[[ -7 -33  18 -15  17  -1  -9]
 [ 24  12   4  25   3  16  16]
 [ 15   3  -8  26  11  -9   5]
 [-10  -9  14   0  -4 -14  30]
 [ -1   5   6  -8  -2   2  -7]
 [ -8  -6  -6  -9   0 -13   6]
 [  4   1 -20 -17 -16  17   2]]
The 5th entry from the end, reading row by row?
Answer: -20
The second-last entry, reading row by row: 17
The entry just left of -15?
Answer: 18
The bottom-left entry?
Answer: 4
The entry in the bottom-right corner -> 2
The fourth entry from the end, reading row by row?
Answer: -17
The third largest entry: 25
The fifth entry in reading order?
Answer: 17
The smallest entry in the first row?
Answer: -33
The entry in the top-left corner?
Answer: -7
The entry directly below the largest entry?
Answer: -7
The entry directly above 15: 24
The third entry on the main diagonal: -8
The entry just left of the largest entry: -14
The top-right entry -> -9
The entry directly below the smallest entry?
Answer: 12
The maximum -> 30
The entry directly above -10?
Answer: 15
The entry directly above the centre entry is 26
The entry directly below the centre entry?
Answer: -8
The entry directly below 14?
Answer: 6

Questions about the grid below. Indices start at 0.
1) Read off the entry in the bottom-left corner.
2) Read off the entry in row 1 and column 2.
3) Read off the entry at row 0, column 1.
4) Read off the entry in the bottom-right corner.
5) Read off the entry in the top-left corner.
6) Read off the entry in row 2 and column 1.
7) Read off the entry at row 1, column 0.
8) Read off the maximum.
[[36 29 58 37 77 68]
 [85 54 34 46 46 75]
 [70 62 57 52 20 40]
 [56 24 54 27 58 74]
 [24 64 71 63 59 30]
 [75 81 41 70 54 66]
 [51 90 56 83 57 46]
 [38 85 63 80 59 38]
 [38 26 64 31 59 53]
 [32 84 64 81 69 42]
 [90 45 37 37 35 75]
 [31 34 67 38 56 41]
 [96 59 39 45 22 63]
 [62 36 61 33 28 49]
 [49 26 63 28 44 54]
 [79 39 50 32 20 54]]
1) 79
2) 34
3) 29
4) 54
5) 36
6) 62
7) 85
8) 96

Read these off the table that follows. Rows and columns are numbered from 0.
1) The minimum?
2) The top entry of the column that holds the smallest entry?
3) The entry at row 0, column 2?
4) The entry directly below -2?
5) The entry directly below the smallest entry?
6) The bottom-left entry?
[[-19 -17 -13  24  12  -7  -8  14 -15]
 [-22 -25 -26  11   0  -7 -22   5 -30]
 [-15   2 -11 -25 -30 -13 -12 -36 -12]
 [ 14  10 -10 -35 -20   2   2 -21   2]
 [ 12  24   9 -29 -23   9  10 -20  -1]
 [-11 -17  -6 -18 -28 -19 -24 -26 -30]
 [ -8 -17 -11  17  19 -19  -5  15 -25]
 [  8  19  -8   0  36  -9   9   4  19]
 [ -2 -21 -16   4  24 -11   4  30 -11]
 [ 20  -6  10  10  18  37  27   8  -9]
 [  1   8 -16 -34  11  11  21 -22 -17]
 [-25 -33 -22 -31  -7   2  24 -26 -28]
 [  1 -19   3  14  21 -15   3  19 -23]
 [  5  -5 -22 -29  -1  30  30 -21 -19]]
1) -36
2) 14
3) -13
4) 20
5) -21
6) 5

[ 16 -29 -15  12   7   7   9  15]
Which number is the 3rd entry from the left?
Answer: -15
Which number is the 1st entry?
Answer: 16
Which number is the second entry from the end?
Answer: 9
